In the rows, zero is written as 128.
The rows of R fall into 3 groups, and each row is roughly a mix of its group's hidden directions.
R (103 x 13):
[[152  84 153  97 118 129 110 144 160 161 125 110 148]
 [126  92 164 147 124 137 146 107 178 116 106 154 131]
 [167 103 140  87 123  88 142 134 100 130 131 107 103]
 [148 107 106 106 157 108 101 158 133 162 106 107 156]
 [126 145 144 169 137 122 155 114 151 109  71 134 115]
 [100  97 162 143 111 158 114 128 181 136 115 124 128]
 [ 95 117 121 122 101 190 135 160 122 112 115 130 143]
 [142  86 176 113 101 143 130 122 171 139 134 129 134]
 [128 146 154 118 109 142 143 120 100  81 160 136  88]
 [139 157 178 111 147 120 156  91 106 145 142 138 112]
 [143 108 169 122 134 115 147  86 164 150 158 130 146]
 [142 119 173 125  95 153 164  94 121 109 150 143 134]
 [100 151 103 110 143 133 121 171  91 103 117 122  98]
 [119 173 106 100 144 113 121 152  95 122 155 112  97]
 [102  98 103 116 132 148  99 136 110 159  95 116 166]
 [123 108 123 104 119 117  87 101 104 166 140 105 163]
 [140  93 125 115 103 127  95 137 153 109 119 152 179]
 [171 115 111 120  92 148  78 122 124 130 103 123 147]
 [159 137 147  98 156  87 162 139 136 109 131 150 104]
 [154 145 158  96 167  83 150 122 131 136 128 144 109]
 [153 169 135 132 131  85 133 100 114 116 169 123 104]
 [ 94 116 101 134 131 175 144 159 129  97 128 161 130]
 [100 145  79 146 138 125 123 174 108 120  98 135 116]
 [154 159 114 157 121  96 156 107 124 126 168 160 135]
 [145 102 119  96 125  87  99 161 124 146 109  94 139]
 [147  86 121 116 163  97 116 118 158 136 155 159 145]
 [107 120 152  89 154 112 136 129 148 120 177 115  97]
 [118 149 151 136 100 117 116  74  97 154 128 102 113]
 [105 121 166 141 145 150 118  83 146 162 129 132  95]
 [111  97 185  90 144 136 136 114 141 105 129 137 111]
 [114  96  98 119 144 156 121 170 139 120 105 139 169]
 [126  80 108 116 135 137  98 147 165 147 104 110 154]
 [148 107 123 110 133 118  89 116 164 173 122 105 153]
 [126 151  86 141 100 145 136 152  84 103 137 119 153]
 [115  89 127 136 144 124 128  93 153 106 144 174 158]
 [165  99 154 106  90 118 146 107 126 124 142 120 168]
 [ 87 130 117 127  96 187 136 147 102 115 132 134 123]
 [126 142 200 107 143 118 141 123 156 135 120 146 136]
 [156 119  75 132 123 128 113 154 121 123  99 144 169]
 [141 106 184 106 116 138 129  89 150 124 158 120 118]
 [115 134 125 126  90 150 128 156  69 121 127  95 118]
 [ 99 127  87 153 161 142 145 147 123 104 106 165 123]
 [ 97 143  85 130 152 109 106 162 138 161 124 103 115]
 [ 97 121 121 146 121 172 144 149 139  97  84 141 148]
 [ 95  96 106 153 154 147 139 129 141 128  86 164 126]
 [118 165  89 139 144 109 127 158  89 122 100 150 123]
 [126 173 170 108 141 133 138 117  90 118 131 165 131]
 [169 128 139 137 117 105 108  85 144 164 118 147 154]
 [112 109  83 159 134 127 122 161 140 136  82 140 148]
 [120 127  93 112 173 103 135 158 138 156 124 117 165]
 [121  93 153 115 100 156 113 132 149 148  94 107 164]
 [105 148 112 178 117 169 164 119 145 115 144 124 122]
 [122 159 139 128 126 146 125 133 124  93 129 182 173]
 [127 175 105 118 115 133 120 151  79 131 138  92 117]
 [161 111 160 131 122 113 138  81 158 146 148 141 157]
 [172 130 156 116 121 107 135  88 125 111 146 170 142]
 [150 175 111 124 134 104 130 128  79 115 114 163 132]
 [135 125 170 118 114 146 117  75 110 141 139 150 160]
 [135 100 152 161  85 173 142 111 133 107 115 128 134]
 [155 110 136  92 124 106 102 128 123 174 164 105 124]
 [164 107 156  90  99 100 145 133 102 130 132  98 139]
 [ 83 171 143 152 136 163 118 143 143 122 117 151 149]
 [163 119 155 123 113 113 141  90 144 109 171 159 129]
 [169  90 131 119 122  97 164 106 152 134 144 105 113]
 [105  91 121 153 109 147 123 136 155 146 122  82  95]
 [116 110 169 120  84 162 143 143 111  98 128 128 103]
 [129 115  78 148 132 136 123 162 129 135  86 129 166]
 [ 91 141  85 142 154 126 147 176 113 124 110 122 132]
 [165 146 102 127 147 100 156 114 138 108 145 161 162]
 [100 109 105 136 126 130  77 165 150 144 101 107 135]
 [127 130 109 139 172 121 112 107 172 124 127 178 128]
 [155 148 138 108 103 124 162 125  70 109 146 123 138]
 [101 174 130 132 113 151 120 163  93 111 118 131 160]
 [ 89 169 115 155 141 110 121 141 108 149 105 129  90]
 [106  92 123 149 107 143 110 135 154 156 116  78 113]
 [ 79 141 111 133 141 143 125 169 108 122 105 107  93]
 [103 161 122 137 135 123  98 149 129 160 110  99 174]
 [135 166 115 131 132 123 135 159 102 153 103  95  85]
 [152  91 155 145 102 139 146  95 164 119 152 141 145]
 [111 132  73 135 139 131 111 176 119 138  97 112 136]
 [134 163 102 117 134 130 122 153  72 106  95 143 130]
 [142  95 108 112 161  98  96 130 136 158 119 124 167]
 [149 150  89 113 155 113 124 171 120  99 157 130 148]
 [124 102 182 108 150 108 128  93 158 144 121 145 129]
 [178 122 143 133 105 110 121  83 145 136 147 155 149]
 [106 117  86 125 147 149 117 172 110 144  89 121 144]
 [158 131 179 128 107 109 141 107 152 143 143 117  89]
 [141  83 150 122 120 121 128  88 139 164 134  96 101]
 [155 104 157 121 133  90 107  93 151 158 118 112 149]
 [156 147 164 132 118  95 141  90 143 112 166 133 107]
 [129  94 177 149 115 136 149  89 160 128 130 145 131]
 [ 94 164 156 133 124 149 138 126  93 123 129 101  84]
 [116 174  97 136 146 124 135 145  76 140 129 104 111]
 [119 154  78 119 147 132 124 163  91 108 156 133 132]
 [118 115 121 146 153  96 173 133 148 112 143 175 144]
 [117 152 143 138 105 125 121 100  97 165  96  92 104]
 [114  94 147 111 100 142  99  98 123 166 120 108 158]
 [124 116 190 124  86 147 156 127 136 129 131 103 134]
 [109 107 130 139 132 135  90 133 186 140 110 139 162]
 [138 137  78 131 174  90 107 125 141 154 123 124 133]
 [ 94 147  93 150 128 137 116 167 102 122  91 124 105]
 [139 114  73 121 152  91  92 146 128 144 116 114 129]
 [134 133  87 129 148 108 138 136  95 141 133  97  77]]

One row of each group comes first, with its name. Which group is each row after those in?
[141 147 146 157 145  85 144  82 136 127 127 142  94] -> <16>
[164 153 102 156 106 118 140 121 100 107 126 170 148] -> <4>
[132  80 128 116  94 130 103 127 109 154 123  81 117] -> <68>

[137  77 144 111 133 114 116 100 155 149 166 153 133] -> <16>
[ 99 167  94 135 144 118 130 165  92 117 118 132 100] -> <4>
[106  93 113 160 101 151 116 136 166 143 121  90 129] -> <68>
[167 153  89  98 129 127 111 148  90 118 125 126 157] -> <4>
[ 89 148 188 128 120 165 115 129 119 134 115 137 121] -> <68>
[113 112  96 143 161 139 134 153 145  97  99 157 161] -> <16>
[136 143  82 130 158 117 139 139 109 100 134 158  86] -> <68>
[145 183 113 134 134 115 141 159 103 123 130 106  89] -> <16>
[110 157 110 116 134 135  93 150  66 126 116 135 119] -> <68>
